In the rows, 128 means zero.
Each named turn below is shown by a few rows before and after it. Which turns, in which order, take the first row of each later pair to the second? The first pair is answered.
z47 (before |-> after):
[137 137 108 106  71 158  95 113 107 176 148 105] |-> [146 147 178  84 122 137  78 104 133 165 103 122]
[119 119 136 141 137 131 177 139 141 113 141 114] |-> [116 118 112 140 109 138 161 142 134 143 152  99]
[116 142  99 123 110 142 115 125 120 159 145 112] |-> [117 146 139 107 133 130  97 123 133 159 120 117]
[156 149 109 118 117 133 133 120 139 153 137 153] |-> [157 151 122 113 128 128 125 120 142 152 128 156]
z641 (before |-> after):
[137 155 191 126 197 121 159 142 156  74 101 138] |-> [159 108  84 136  64 114 147  99  94  70 145 159]
[126 130 105 141 125 142 178 139 118 119 153 122] |-> [125 135 131 140 153 138 183 144 132 113 142 124]
[123 126 186 127 166  91 119 112 138 100  89 197] |-> [119 109  66 140  53 119 108 111  93 146 145 161]
z869 (before |-> after):
[145 150 129 107 106 122 126 107 126 140 131 135] |-> [138 158 146 108 136 121 139 114 139 124 125 135]
[113 146 152 127 176 133 140 144 160 133 121 111] |-> [113 137  94 133 118 146 128 143 138 162 149  91]
[137 108 163 134 133 109 138  95 110  85 129 168] |-> [123 125 138 155 154 133 179 122 117  89 156 135]
[122 124 161 120 167 110 146 128 134 108 117 130] |-> [112 125 100 134 135 133 162 143 120 126 153 100]
Then:
(two turns a pair)
[147 120 139 125 106 113 117 109 123 110 109 161] |-> [138 144 146 115 120 134  95 134 138 159 108 121]  z641 z47
[131 165 125 138 145 133 141 134 135 148 104 123] |-> [142 140 111 147 117 118 147 115 119 119 110 153]  z641 z47
[116 144 127 116 144 146 104 147 126 138 137 117] |-> [131 122 135 121 131 125 112 124 114  98 127 155]  z47 z641
[155 124 138 130  94 148  97 102 136 137 126 144] |-> [155 117 123 141  90 148 119 101 125 117 138 151]  z869 z641
[129 128  99 118  97 133 124 114 122 122 155 142] |-> [131 125 122 118 121 121 133 105 125  98 142 161]  z869 z47
[148 181 134 120 144 124 142 139 132 154 126 112] |-> [154 176 146 111 142 116 126 132 131 159 118 122]  z869 z47
[108 170 158 116 149 141 119 148 139 117  90 125] |-> [112 156 157 128 143 129 137 132 133  86  89 150]  z869 z641
[142 134 142 136 204 134 163 155 171 119 133 115] |-> [141 132  74 142 138 153 146 158 147 164 168  88]  z47 z47
[101 101  47 124 116  74 160 129 111 134 142 171] |-> [107 112 136  92 163  54 116 123 139 145  89 189]  z47 z869
[112 136  89 128 120 158 137 140 121 150 141  90] |-> [122 134 167 111 167 129 117 118 142 116  94 130]  z869 z869
[119  93 127 126 104 141 148 135 117 111 141 145] |-> [120  97 130 112  91 144 110 139 120 142 132 137]  z641 z869
[ 95 158 135 130 143 132 152 130 139 128 137 107] |-> [100 139 102 132 101 127 148 118 117 121 151 117]  z641 z641
[113 135 145 128 170 131 131 143 148 132 115 111] |-> [111 131 101 141 142 140 152 151 135 130 142 101]  z47 z47
[126 107 104 124 108 139 122 145 127 160 132 105] |-> [135  97 158 116 140 111 127 129 135 117 103 146]  z869 z47
[136 137 158  80 131 110 103 144 127 154 108 134] |-> [138 110 101 103  84 110 137 130  98 118 140 149]  z47 z641
[117 145 110 143 143 150 159 156 126 129 148  97] |-> [140 129 146 105 114 118  84 119 122 150 106 128]  z869 z47
[118 129  86 136 137 143 172 121 120 101 121 133] |-> [123 140 101 103 114 143  99 119 125 164  99 115]  z47 z47
[130 114 147 132 137 111 103 138 125 132 133 118] |-> [130 115 134 135 127 118 101 138 127 141 139 112]  z641 z641
[125 153 140 118 155 159 111 157 159 179 125  78] |-> [142 141 165  99 137 135  78 129 153 180  98 104]  z869 z869
[112 140 149 107 150 127 134 136 158 117 146 131] |-> [109 142 127 101 123 135 113 137 151 144 155 113]  z869 z47
[108 126 114 124  99 150 109 138 111 156 124 100] |-> [104 140 163 126 161 145 134 149 132 131 108 112]  z869 z869
[116 114 115 143 144 120 178 130 139 144 172 162] |-> [128 103 115 120 104 109 117 105 132 180 156 166]  z869 z47
[137 119  96 128  91 108 155 144 120 136 148 138] |-> [133 141 148 107 133 110 120 153 147 168 116 126]  z47 z641
[140 100 155 138 131 107 170  96 115  93 118 179] |-> [133 100  96 148  86 128 175 105  99 118 155 154]  z869 z869
[181 103 103 126 145 133  97 120 120 106 120 152] |-> [169 120 123 123 184 144 101 140 140 121 118 131]  z641 z641
[148 158 138 116  94 117  99 113 127 133 108 135] |-> [138 176 157 119 135 124 113 135 145 137 102 121]  z641 z869
[154 142 133 123 149 113  94 132 148 125 120 127] |-> [157 126  96 138 119 113 118 124 130 104 141 134]  z47 z641
[127 138 117 155 143 133 176 133 116 104 136 115] |-> [126 147 152 139 168 128 154 139 132 120 116 111]  z47 z641
[134 109 132 121 115 110 121 110 118 111 114 148] |-> [123 131 152 121 157 122 122 140 141 130 111 121]  z641 z641
[129 136 157 135 173 121 154 141 149 113 131 141] |-> [127 139 151 138 170 128 161 148 148 116 137 132]  z869 z641
[109  90 113 138  74 149 141 106 117 113 125 138] |-> [104 102 174 130 140 139 146 116 147  98  98 145]  z641 z641
[126 130 108 145 125 137 149 136 132 133 139 114] |-> [140 119 139 126 117 115 109 109 128 135 112 133]  z869 z47
[112 137  98 132 101 142 126 159 120 145 144 106] |-> [120 139 138 109 109 126  88 146 130 160 113 120]  z869 z641
[107 114  81 151  92 120 135 108  98 111 118 149] |-> [111 109 102 148 103 114 137 104 102  95 109 165]  z869 z47
[113 112 146 137 130 132 120 119 114 101 122 136] |-> [111 113 124 141 107 137 112 120 104 116 133 129]  z47 z47
[125 127  89 147 123 127 142 124 130 127 136 122] |-> [133 124 116 141 139 113 144 112 137 101 121 142]  z641 z641
[133 135 108 151 129 164 173 123 133  98 147 129] |-> [130 142  94 144 107 174 147 129 133 135 150 107]  z641 z47
[112 121 123 113 127 131 169 140 134 123 138 144] |-> [122 113 136  98 109 116 146 122 127 123 122 158]  z869 z869
[137 110  98 118  75 121 107 113  96 138 132 143] |-> [125 138 174 120 175 122 132 139 141 119 104 141]  z47 z869
[134 127 145 117 136  96 110 106 121 123 126 127] |-> [126 127 106 131 116 113 127 119 112 130 152 106]  z47 z641
[132 114 138 116  94 125 113  79 114 139 157 129] |-> [114 135 137 135 153 146 165 113 136 125 176 105]  z869 z869
[114 139 141 147 160 113 156 163 146 126 128 121] |-> [126 113 115 152 119  98 161 138 122 102 135 151]  z641 z869
[144  98 101 147 125 108 162  94 127  74 133 178] |-> [116 132  58 157 130 154 171 144 136 136 169 112]  z869 z641
[128 131 139 114 139 144 122 143 119 161 123 114] |-> [137 116 121 114 104 135 122 123 100 148 126 128]  z641 z641
[140 134 130 120 101 119 104 111 118 128 117 137] |-> [137 144 153 116 131 121 106 119 136 132 104 132]  z641 z641
[126 114  84 130 105 148 124 127 118 156 137 107] |-> [128 126 155 130 181 135 142 134 147 121 107 128]  z869 z869
[118 156 162 122 193 144 155 155 136 124 103 134] |-> [130 125  65 132  79 149 135 129  83 141 145 136]  z47 z869
[116 115  85 150 122 134 170 133 116 112 159 121] |-> [122 127 136 104 121 128  81 126 132 178 112 108]  z47 z47
[106 136 140 107 155 149 106 145 145 137 119 107] |-> [106 131 116 128 157 152 148 148 138 103 140 113]  z47 z47
[139 104 125 131  95 126 117  94 100 119 130 132] |-> [131 110 125 149 123 130 157 106 108  93 140 131]  z869 z47
[105 127 112 141 115 138 110 128 136 167 141 115] |-> [118 119 160 138 148 115 118 112 146 125 111 154]  z869 z47
[125 140 105 137 117 165 169 155 121 128 143 153] |-> [133 150 137 104 114 161 107 149 133 168 111 144]  z47 z47
[103 125  85 141 112 142 146 133 115 127 150 119] |-> [111 125 157 124 159 118 135 119 136  99 108 149]  z869 z869
[105  99 142 111 105 107 104 115 118 157 123 124] |-> [ 98 105 149 136 150 112 163 130 130 114 132 129]  z869 z47
[109 135 139  84 107 109 110 106 115 104 104 147] |-> [ 91 148 109 115 133 136 167 138 122  92 137 118]  z869 z47
[129  79  98 160  91 150 145 115 128 116 147 135] |-> [120  99 102 148 100 166 121 137 142 162 149 101]  z869 z641
[136 142 107 136 133 130 164 131 141 122 137 113] |-> [139 147 119 120 125 128 121 130 142 161 122 105]  z47 z47
[126 115  94 137 101 133 134 114 108 111 143 131] |-> [130 126 159 116 146 121 107 112 131 120 101 138]  z47 z869
[112 142  91 119 115 161 120 147 131 171 143  87] |-> [131 129 147  87 119 131  73 117 135 167 101 121]  z869 z641
[129 130 125 147 159 139 180 120 131  83 135 126] |-> [122 149 135 140 177 150 167 143 141 111 130 103]  z47 z641
[125  96 105 128 120 112 136 111 131  79 131 159] |-> [115 101  76 128 102 126 135 121 124 103 147 137]  z869 z47
[157 123  89 151  70 101 121 116 115 121 132 107] |-> [148 150 143 129 112 107  86 139 144 161 104  84]  z47 z641
[135  93 148 112 112 108 105  89 127  87 102 174] |-> [107 143 167 110 175 143 106 146 166 144  99 109]  z641 z641
[125 131 132 119 126 138 104 132 130 165 135 114] |-> [137 108 139 126 109 119 112 107 119 121 127 152]  z47 z641
[138 120  86 130  77 137 135 110 102 117 136 148] |-> [125 138 134 141 159 143 181 133 134  88 127 145]  z869 z869
[141 119 113 110 107 118 121 120 119 135 130 142] |-> [128 135 119 125 145 135 158 144 134 126 140 127]  z869 z869
[130 112 132 110 137 136  91 112 146 140 127 110] |-> [136  96 113 118 119 126 108  96 132 111 134 129]  z47 z641
[130 140 142 104 152 133 142 135 133 130 125 116] |-> [138 119 117 103 113 122 139 109 112 115 131 136]  z641 z47
[125 134 136 125 153 108 155 123 137 111 115 135] |-> [136 119 121 122 116 101 141 103 121 108 115 146]  z641 z869
[121 153 130 138 163 135 154 157 143 108 121 120] |-> [119 151  98 135 125 144 128 160 133 148 134 100]  z47 z47
[121 152 128 142 149 170 147 162 144 156 146  84] |-> [148 118 180 131 149 116 141 109 134  83 105 166]  z47 z641
[143 158 175 117 134 112  54 109 139 178  96 117] |-> [153 114  92 151  62 101 110  77  88 114 140 154]  z47 z641
[120 120 114 133 132 131 159 137 123 103 146 123] |-> [132 109 141 116 128 111 130 115 119  97 120 147]  z869 z869
[136 138  70 128 148 157 177 145 127 137 144 127] |-> [161 117 115  87 113 125  99 100 117 157  93 164]  z869 z47
[144 124 144 131 124 101 127 113 117 108 117 160] |-> [134 124 130 145 134 111 157 125 118  98 134 155]  z47 z869
[110 131 109 140 139 135 144 128 114 132 139 129] |-> [111 135 123 127 142 137 123 131 124 153 126 119]  z869 z641
[139 102 121 138 105 108 149  99 105  92 136 165] |-> [120 141 127 116 124 144 103 145 132 186 137  97]  z641 z47
[133 132 173 108 142 124  84 124 142 151  98 137] |-> [119 137 103 127 111 154 110 146 128 175 143  96]  z869 z869
[140 120 133 148 131 124 155 114 120 118 120 135] |-> [144 116 125 148 115 122 146 109 115 124 120 133]  z869 z869
[137 108 128 141 138 103 143 124 136  79 151 166] |-> [117 138 108 139 154 140 132 167 147 143 168 106]  z47 z641
[137 131 104 128 104 108 107 103 110 124 126 142] |-> [131 136  87 137 103 116 118 112 106 126 135 130]  z869 z641
[127  92  99 135 139 127 142 137 128  84 113 144] |-> [118 112  84 134 142 145 140 161 135 121 127 110]  z869 z641
[131 135 117 150 114 137 138 127 126 146 147 107] |-> [135 139 161 139 136 126 120 123 138 146 119 115]  z47 z47
[119 132 118 118 101 127 128 144 160 155 138 122] |-> [116 138 148 116 132 120 136 144 174 140 125 129]  z869 z869
[140 134 163 123 159 136  96 137 167 153 109 118] |-> [149 109 164 133 153 114 122 110 155  99 109 163]  z869 z641
[110 116 122 131 140 132 133 148 141 142 117 115] |-> [116 102 105 133 111 126 129 133 125 136 121 133]  z641 z641
[139 125 113 130  98 126 130 138 108 127 147 135] |-> [132 135 141 135 142 123 150 149 127 108 133 137]  z869 z869
[129 169 140 108 159 122 132 144 163 157 141  85] |-> [122 164 124 124 165 127 171 147 158 129 153  92]  z47 z47
[135 117 111 136 109 120 149 112 116  92 137 147] |-> [124 140 151 132 161 125 151 134 142  99 120 132]  z641 z641
[128 148 123 145 158 150 154 175 151 137 143  97] |-> [143 108  94 153 107 130 167 132 119  97 151 138]  z641 z47
[147 137 153 135 138 171  84 154 172 170 123 138] |-> [145 129 140 166 158 172 160 155 165 108 144 157]  z47 z47
[114 157 151 135 168 138 146 147 141 130 124 110] |-> [133 120 102 139  93 119 141 109 106 101 140 147]  z641 z47
[108 142 153 131 183 143 155 155 152 118 127 103] |-> [135 104 142 101  92 113  74 101 115 146 107 135]  z869 z869
[143 132 129 121 111 118  96 112 121 162 115 119] |-> [125 149 124 141 152 136 142 144 135 153 131  97]  z869 z869
[149 123 125 139 130 149 147 118 155 133 135  95] |-> [156 114 142 123 120 135 122 105 153 137 117 107]  z869 z47
[114 134  89 140 115 146 137 141 117 146 160 104] |-> [138 114 156 113 121 107 101 100 122 117 108 155]  z869 z47
[135 136 149 105  95 128  58 120 129 151 110 126] |-> [108 159 141 146 166 152 157 166 153 111 142 104]  z47 z869
[133 145  94 148 130 153 170 137 106 139 164 102] |-> [140 136  83 142 109 148 156 126  99 145 164 107]  z641 z869
[127 135  71 150 100 148 151 145 116 145 167  95] |-> [119 149 111 155 162 148 182 157 138 115 156 101]  z641 z47
[140 103 123 115  99 113 111  99 113 122 121 156] |-> [124 110 112 144 132 128 165 125 120  97 145 143]  z869 z47
[140 110 119 132 108 106 143 106 110  94 125 154] |-> [125 145 121 118 126 138 105 143 129 172 123  98]  z641 z47
[149 113 141 103 137  89 125 124 140 108 124 152] |-> [147 108  95 118 101 101 136 126 124 115 149 139]  z47 z47
[132 125  99 123  84 121 118 115 117 138 136 124] |-> [135 141 136 108 115 120  96 123 137 157 113 112]  z47 z641
[130 121 132 128 145 138 158 147 128 131 133 110] |-> [141 109 123 113 103 129 118 125 115 149 128 117]  z47 z869
[142 109  96 121  99 123 121 103 107 124 121 151] |-> [136 126 152 121 171 123 137 121 136 108 102 150]  z47 z869
[134 121 122 125 148 125 181 111 134  84 142 138] |-> [120 142 107 124 153 151 169 138 146 133 152  95]  z869 z641
[106 120 118 161 153 110 142 132 123  90 130 156] |-> [111 107 105 149 115 101 115 117 110 105 129 163]  z869 z869
[145 119 154 112 132 100 128 120 127  97 119 164] |-> [138 113 102 123  90 115 136 123 107 115 146 147]  z47 z47
[132 119 126 118 127 108 124 106 122 114 129 142] |-> [128 126 131 111 125 110 104 115 124 139 124 133]  z641 z869
[164 107 147 106 107 130 108 100 124 109 106 171] |-> [153 133 155  96 128 150  84 128 142 163 103 131]  z641 z47
[142 118 149 120 121 105 169 120 110  55 122 172] |-> [111 161 105 129 134 159 169 182 131 138 155  83]  z47 z641
[141 132 111 117  97 135 119 127 118 140 126 111] |-> [143 128 147 117 132 119 138 121 129 100 108 137]  z869 z47
[121 141 153 134 155 117 164 139 134  98 129 123] |-> [118 139 135 136 143 123 176 145 134 103 141 113]  z47 z641
[116 148 155 122 153 130 126 127 143 125 118 134] |-> [116 132 100 136 108 139 139 124 123 126 145 130]  z47 z869
[126 147 140 113 122 141 107 124 123 161 120 122] |-> [130 135 157 122 140 126 138 112 122 111 119 153]  z641 z47
[116 141  79 141 105 158 145 158 124 156 165  93] |-> [136 134 194 104 155 112  99 121 147 124  87 150]  z47 z641
[153 137 150 116  89 104  78 108 102 130 109 155] |-> [128 161 153 155 170 132 169 155 127  88 134 134]  z47 z869
[133 126 101 130 117 120 146 131 113 109 135 139] |-> [125 151 128 117 146 129 119 150 130 147 119 114]  z47 z641
[131 125 101 123  96 139 124 128 125 149 141 115] |-> [124 137 143 131 158 139 156 143 146 124 127 122]  z641 z47
[129 124 214 137 153 115  90 136 143 156  98 144] |-> [109 115 105 194 118 149 182 161 114 130 177 118]  z47 z869
[156 122 183 101 129  96  81  82 144 126  78 151] |-> [125 141  59 145  93 159 145 139 128 168 166  73]  z869 z869
[131 121 154 126 136 111 114 110 137 112 109 154] |-> [126 115 104 145 107 122 139 115 120 108 143 143]  z47 z47
[162 125 164 119 145  85 111 113 144 125  92 127] |-> [152 145 132 122 135 116 109 142 147 173 116  79]  z641 z641
[126 138 133 115 138 126 117 144 130 136 134 131] |-> [123 137 121 120 129 129 130 147 124 137 145 129]  z47 z869
[144 108  96 113  51 122  75  97 100 150 125 137] |-> [136 128 114 100  81 136  55 120 120 190 114 107]  z47 z641
[ 99 150  89 117 109 157  89 164 132 190 138  69] |-> [137 108 173 101 117  89  78  92 124 101  76 171]  z47 z641
[150 124  99 107  75  95  80 105  95 113 127 106] |-> [147 122  86 117  74 100  94 108  90 105 141 102]  z869 z641
[136 123 127 130 130 107 142 112 132  90 128 155] |-> [122 152 139 128 159 131 141 144 150 122 129 118]  z641 z641
[152 109 111 150 107 132 134 130 101  79 101 172] |-> [132 147 152 148 177 152 137 171 140 103  89 140]  z641 z641
[126 153 164  75 120 118  80 123 106 171 120 113] |-> [107 171 133  99 136 145 123 154 111 173 155  78]  z869 z869
[133  94 134  98 124 126 137 100 124  80 114 172] |-> [118 125 122  81 117 159  89 129 137 171 114 111]  z641 z47
[123 132 151 141 160 136 154 145 156 141 132 118] |-> [125 129 116 147 129 142 150 146 143 160 152 106]  z47 z47
[143 110 130  87 128 134 101  96 111 143 101 154] |-> [117 128  86 116 150 169 160 140 114 151 144 109]  z869 z869
[137 128 157 132 142 128 144 124 144 106 123 146] |-> [144 118 115 130  86 134 126 113 121 126 139 139]  z869 z869
[122 105 141 129 187 110 156 157 143 161 134 130] |-> [120 103  99 134 151 122 159 159 126 178 160 116]  z47 z47
[143 156 178 100 171 149  54 123 137 152 111 110] |-> [163 115 162 115 136 115  93  81 106  70 115 175]  z641 z47
[139 102 105 144 139 114 176 119 122  57 138 162] |-> [151  94  88 112  70 110  92  98 105 123 124 155]  z641 z869
[130 109  92 146  90 155 158 121 104  86 172 120] |-> [136 112 170 133 148 133 156 114 129  54 129 152]  z869 z869
[144 121 111 121 113 121 122 106 112 122 147 139] |-> [139 135 126 112 126 131 101 117 123 155 142 120]  z641 z869
[145 123 111 131 113 118 134 135  95 147 139 120] |-> [146 132 152 118 153 110 125 139 117 146 115 124]  z47 z869
[128 134 132 132 147 137 137 137 138 134 123 124] |-> [134 131 124 123 134 133 116 130 136 148 116 121]  z869 z47
[118 170 161 115 156 126 142 138 140 126 108 125] |-> [111 164 102 135 124 139 168 143 119 125 145 116]  z47 z47
[158 103  86 113  66 134 101 117  97 151 111 116] |-> [145 137 173 117 189 135 136 152 148 124  80 113]  z47 z869
[129 120  96 142 120 126 172 136 127  92 137 125] |-> [121 140  88 128 111 143 143 150 130 144 139  90]  z641 z47
[114 136 117 125 124 128 123 149 132 130 142 111] |-> [123 127 147 115 132 108 116 132 136 108 124 136]  z47 z641
[136  83 110 139  69 113 126  99 127 129 121 117] |-> [117 127 158 136 151 135 131 144 170 156 105  77]  z641 z47
[121 110 122 111 150 119 174 153 154 108 135 136] |-> [135  94 101 103 104 109 151 130 129 109 138 152]  z641 z869
[108 143 117 159 126 138 151 143 145 110 141 102] |-> [114 149 133 137 121 139 102 137 151 155 123  89]  z47 z47
